Each path below is one point turned by a fixed rotation once a step. After each direction that follows a path, write how fast that rotation turns it, in degrees each step (0 if it stays still).
Each turn is a multiple of 5 degrees from 10 to 175, or 0.
Each row of a path follows its step; steps can be skipped.
Path 1:
step 0: [  7   8   3   6  19  -1  -7  10   6 -12  -9   8  -3   6 -13  -2   6   0
   1   7   3   7  -1  -9   7  18   0   9  -5   7  -1   6   1   8   4  13
  13   6  19 -13   2   5   1  -4   9 -10 -16  19  -3 -21  10  -2   4  -9
   4  -2  -5 -12  -2  -4   5]
step 1: [ -6 -23  -5   3   3   1  -3   8  10 -12 -13   6  -7  -1 -17   9  11  -1
   2  -3  10  12 -10  12  -1  11  19   0  -3   4   4  -2 -13  -3  17   8
   8   4  12   6  12 -10   8   0   9  -2  -8   7   2   1   1  -6  -7  -9
  -4  -5 -18 -15   4   1   1]
step 2: [ -1  -2   3  -8   1  -8  -7  -2  -7 -16   2   7   9 -13 -22   6  10  -5
  -1   1  -1  10   0   3   2  23  -7  -1  -4   5   4 -11  -6   0  17   7
   5  -2  -7   0  10  11   5  -3   8  -2  19  26  -9   9   2   9  -2  -8
   7  -4 -13  -4  -3   3  -5]
step 3: [  6   2   4  -7   7   0   1  -3   2   6  -2   9 -15  -3 -23  -2   3   8
  -5  11  -7   1  12   1   0  28 -18  -1 -12  -4   3   2  -8  11   5   8
  10   0   8   0   7   2   5   9  -2  -4  -7   7  -4  -8  11   2  -4  -9
  -1  -9 -19  -9  -1   5  21]
step 6: [ -2  -1   7 -17   6  10  -9  -1   6  -7  -7   7 -15  -5 -26   8  10   6
   4 -12   8  12   8   0  -3  16  -9  -8   4  -1   0  -2  -7  -1   3   4
  -5  14  -2   4  -2   2   1  14  21  -4 -13   6  14  -3  10  -7 -11  -2
  -8  -3  -8  -4   0  -1  14]
step 7: [ 11  -7   2  -8   2  -1 -13  12   7  -8  -4   7   2  -9 -15   7  -3   1
 -12  -7  -8   9   0   8  10   4  -7  -4  -8  13   6  -7  12   5  22 -10
   9   5   3   8   5  16   0   8   7   2  -2  23   2   0  16 -12   0   3
 -17   6  -8   0   4   8  -2]
step 8: [  2   4   0   8  -1   3  12  10  13 -12  11  10  -3   1 -10  10  -6 -10
  -6   7   5   1   1   8  -2  20 -13  -3   4  -8   6 -14  -5   7   9   3
  15   5  10   7  -7  -1   8   7   9  11  -2  12  -4  -6  13  10  10  -9
 -22   5  -9  -6  -9  11   7]
step 10: [  6   0   2  -5  14 -13 -15   8  -7 -12   5   1   1   3 -18  -5 -16  22
 -13 -18  -4   4   6   8   6  13  -8  -5  13   7   6  -4   7  -1   8  -7
  14   4  -4 -15   6   7  -1   7   0  12  -4   8   1  -4   8   6   1  -7
 -12   1  -8 -14   1   3  -4]
step 11: [ -6   8  -2  10   4  -5  12  11  18  -8  -2   6 -12  -3 -10  -3  -8  10
   3 -11   6   9  -1   4  -2  13 -14 -15   9  12  -1   2   3  -1  -5   7
  12  11   3   4  -8  -7   7   9  20   4  -2  12 -12 -14  14   3  -9  -5
  -9   3  -1 -13  11   2   5]
[-1 -2 -2 -2  2 -1  3 -3  1  3 -2 -2  1  3 -1 -2 -3  4 -2  3 -1  0  1  3
  0  4 -1 -3  2  0  0  1 -1 -1 -1  0  2 -4 -5 -3  1 -1  2  1 -3  1  4 -1
 -6  1 -1  3 -1 -4 -2  0  0  4  2 -3  2]
55
[-2  1  0  5 -2  2  2 -3  1  2  3  1  3 -2  2  3  4  1  1 -1  3  5 -3 -1
  1  1 -2 -2 -3  2  0  0 -5  0 -1  2  2 -1 -4 -1  1 -4 -5  0  0  1  1  1
  1  1  0  3 -1 -2 -2  4  2  1 -1  6 -3]
110
[ 3 -1  0 -1  4 -1 -2 -3  1  0  1 -1  2  1  3  0  1 -1  2 -4 -3 -2 -5  2
 -4  2  4  4  3  0  3 -1 -5 -1 -1  0  2  1  1 -2 -4 -2  2 -3 -1 -1  0  0
  1 -4  0 -3  4 -2  0  2 -1  4 -2  1  2]
85
Path 2:
step 0: [-12  -4  -4  21  -5  -8  -1 -21  20  -1   3  -7  -7  -7   7  -4   0   1
  -6  -9  -7   1  -4  -5   0   9   1   9  -5  -1   2  17  13  -9   2   0
  -1 -12   7 -10  -8 -14  13 -13   7  12  -4  -7 -10   9   0 -13 -18  -5
 -15   9  -3 -11  14  -5   4]
step 1: [  6 -16 -18  -1   0  -9   3  -5  -7  -2   4   6 -24 -12  -4   9  -2   5
  11 -12  25 -13   2   6  -3   0  -2  -6  -7   8  -9  -5 -17  -5  10  -3
   1  -2 -17  -3   0 -10  -1  -8   7   9  -7 -13  -9   3   9   9 -18   4
  -7  -9 -13  -3  -6  -7   7]
step 2: [  1 -11  12 -22  -5   9  -6   0 -10  -2   0 -18  -3  15   2  10  -1   1
  -1   3   4   2   1  13  -5   5 -10 -10 -11 -15 -22 -12  -8   2  19   4
   5   5   1   2   4   2   9   8   3   4   9   7  14  -8  13  -9  -2   7
 -16   0  -8  17  -8 -15  -1]
step 3: [  0 -14  12   9  -5  11 -11  -4  10  -2  -3  -6  -4  11  -1  -5  17  -8
 -17  -4   2  11   3  -4 -13   0  -9  12   7 -14  -2   2 -11   1   7  11
  10  -6  19  -1 -12  -9  -8  -6 -15   2   2 -20  10  -5  -3 -18  18  -2
   5  -6   5   8  11   6   4]
step 6: [ -4  -7 -10  -4  -7 -18 -14   9   6  11  -5 -19  -4  19 -10 -12  -8 -10
 -10   9   3  11   3  13 -16   1   5 -18  -1   3  -9   8  -9   0 -12   3
  10   8  -4  12  -7   9   7 -15   4  -2  -8   4  -5  -5   0 -19  -1   4
   7 -11   7  -7   1 -10  -6]
step 8: [  0 -14 -19  -4  -3  34  -3   2  -1   3   4   3  11   0  -2  -1  -5  18
   7  10  10   4 -11  -8   0 -11  -3   9  -1   1   8  -9  -2   9   0  13
 -13  -8   9  -8   6 -10  -9  12  11 -14 -10   1  -3 -16  -3  -4 -10   0
 -11   2   6  -5  -9  11   5]
step 9: [ 17  -6  -9 -11  12  -4  -6 -13  13  22  -6 -16   1   2  -3  -1  -7   7
   3   3  -2  -5  -6  -7 -19   9   9  11   1  -7   0  -5  19  19  -5   1
   1  10  -8 -15  12  -2 -10  -7   9  -3   2   2  13  -3  -2  -9  10  16
  14   5  -5  -6  -8   0  -1]
step 10: [ 10  -4  13   7   9  -8  -8  -5  -9  -5  -9   3  -6   9  11 -33   2   5
  -3  -7 -16 -14 -11  10 -13  -8  -2 -17   3   3   1  13   9  -5   4  -5
  -1   1  -4   0   7   1   3   4  14   8   6  -6   5  -1 -12  -1   4   3
  16  -8  -3 -14  10  -9  15]
step 11: [ -7   8 -11  14  13   2  -8  12  -8  -6  -7 -13   5 -10  15  -2   2   9
   5  -9  -5   9   2   9  12 -11 -10 -11 -13   0  20   7 -14   1   7   2
  -3  -3  18   0   9 -15  15  -1  17   9 -10  -1  -7   3  -6   4  -1   4
   0 -19  -4   3  -6   0 -11]
[-4 -2 -2  2 -4 -5  2  1 -1 -2 -2  2 -1 -1  4  0 -1 -2 -2 -2  1  2  2  3
 -5  0 -1 -3 -3  2  2  0  5 -1  3 -1 -3 -3  0 -1 -3  0  2  2  0  2 -2  3
 -2  1  3  0  0  3  4  2  4  0 -4  3 -3]
65
[ 2  2  2  5  3 -5 -1 -2  1 -1  1  0  6  2  0 -2 -1 -2  3  3 -1 -1  0  2
 -2 -1  2  1 -2  5  2  3  1 -2  0 -4 -3 -1 -1 -3  3 -2  1 -1  1 -2 -2 -3
 -1  3  1 -2  1 -1  0  1 -6  0  0 -3  1]
70
[ 3  0 -4  0  1  0  1  0 -4 -3 -4 -5 -2 -2 -4  5  1  1 -3  3 -1  0 -5  1
  0  2  4  0 -4  4  1  1  2  0  2 -3 -2  1 -2  2  0  1 -3  0 -2 -2  2 -2
  2 -5  0  1 -3  1 -1  1 -2  2 -1  2  0]
100
[-2  0  3  1 -3  4  2  1  0 -2  0  0 -3  3  2 -1 -1  0 -1  0 -1 -3 -1 -2
  0  2  0 -4  0  3  2  1  4 -4  2  0 -1  1  5 -4 -1 -1 -2  3 -2 -2  4  2
  2  0  0 -1 -2 -2 -2  2  3 -1  4 -4  6]
145
Path 3:
step 0: [ -9  11   0 -13   1  -8  13 -14  -4  -6  -5   0   6   0  -1   9  -9  -5
  11  -3  11   7  -9   3  -3   9 -11  -6  -4   7   9   4  15  13  -9  -7
   3  -3   8   6 -20 -11  -5  -5 -12   3   0   3 -11  -6  12  16  -1  -3
  17   6  -4   6   4   8  16]
step 1: [-14  -1   2 -10  -2  16 -16   5  13  -1   3  11  -4   6  13  -5 -18   7
  -4   2   3   1   8  -1  12   8   5   4  -8 -18   3 -12  -6  14  -3  -7
 -12  -7  22   3 -11   7  -3  -4  -8  -6   5   8  -6   4  -8   1   1   6
  10  -1   0 -13  -3 -10 -10]
step 2: [  9  -9   2  11  -5  -7  -8  14 -15 -15   1  10  14  -7  -4  -5  -3 -21
  19  -5   4  -3  -7 -11   9   6   1  -2  -5   0  -6  -5  -3  11  -2 -16
 -19   3  -4   5   6   3  -5  -7  -5   1  13 -15   7  -3   2  14  -5  -7
   6  -6   2  10  -8  -7   0]
step 3: [-18   8   4 -17  -1 -11  -2   3 -18 -14   3   4 -14  -7  11   5  -5 -10
  -7   0   7  10  -4   3  -1   6 -10 -18  -6  11   2 -13   0   1  13   9
   0  -4  -2  -4 -18  -3  -2  -6   1  -8  -3   6  -3  14  -5  18   5  -9
   2   5   9   2  -2   5  14]
step 4: [  0  -9  10  -8   7   8  -5   3   9 -17 -11  12   6   6   6 -10 -11  -6
   1  13  -5   7  -2  14   9 -10  -5  -3  -2 -16  -1 -13  11  -6   1  -7
 -10  -7  -1  -2  -1   3  -8 -23  -9  -5   0  11   0 -16   3  -8   9   6
   5  -4  -7 -19   3  -6   5]
step 5: [ -5  10  -3 -15   4  -5  -6  17 -13  -3  11   3   0  12   5   1  -4  -9
  16   7   4   9  -5  -5   6  -6  17  -7  -4   0   3  12   3   7   2  -8
 -12 -11   1   6  11  -1 -13   6  -6 -15  12 -12   4 -11  12   2 -17  -9
  -9   8  -3  10  -4  -4  -1]
step 6: [  7   4   5 -13   3  -6   9  -1  -2  -9 -12  -1   3   3  18   8  11  -1
  -9  20   7   6 -20   1   7  -3 -11  -9 -13   9  -1  -8  -7  15   5  -9
  -3  -7   9   3  -5   0  10  -4   4   7   0   5  -6  10 -10  10  -5 -10
  19  14  -2  -1  -9   8   3]
step 8: [ -1  10  -8  -6  13  -8  -4   9  -8  -8  11   6   4  -2 -17   0  -6  -3
   7   6  10   3   2 -13   2 -12  11   0  -2   8  21  -8  10   9   2 -19
 -15   5   2   0   3  -8   8  -3  -1  -5  10  -6   5  -9  10  17  13 -10
   3   0 -13   2   0  15   1]
step 9: [  3  13   4 -10   1 -18  -6   4  12   1   5  12   2   9   6  -4   4   0
 -21   7  12  17  -1   7   6  12  -6  -7   5  -2  -3 -16 -10   7   7   3
  -4  -4   8  -3  -1  -3   0  -9  -6  -3  -4   2  -1  12  -5  13  -7 -16
  10  10  -6   1  17 -17  -4]
[ 1 -1  2  5  4 -4 -2  4  2 -1  0 -2  1 -5  3 -2  1 -3  0  2 -3  1  3  3
  0  0  2 -1 -1 -4 -3 -3 -1 -1 -3 -1  2  1  4  1  0 -2 -2  1  2  4  0  2
  2 -1  1 -3 -4  1  2 -4 -1 -2  2 -3  0]
135
[ 4 -4  1  3  1  0 -2 -3  4  0  0  3  4  3  0 -1 -2 -2 -1  0  0  4  1  0
  0 -3 -7  0  1  2 -2  0 -4 -4 -1 -2  2 -1 -1  0  0  5  1  1  0 -2 -3 -2
 -1 -3  2  3 -1 -2  2  2  2 -3  0 -4 -3]
145
[-3 -3 -2  0  0  2  0  3  3  1 -1  1  5  0 -2  0  2 -1 -1 -2 -1 -2  0  4
  4 -2 -2  2  4 -2  0  1  2  3  4  4 -1 -2  1 -4  0  1 -3 -2 -1  0  1 -1
  1  2  0 -4  2  1  2 -1 -2  2 -6 -4 -4]
130
[-1  0 -1  4  0  5 -2 -2 -2 -2  2  4  1  3  3  5 -3  3  0  2  0 -3 -1 -1
  0 -4  0 -1  0 -2 -3 -1  3 -2  0  6  0  3  3  3 -3  1 -1 -3  1  1  1 -2
  1  0 -1 -2  0  1  1  1 -2 -2  4 -1  0]
120
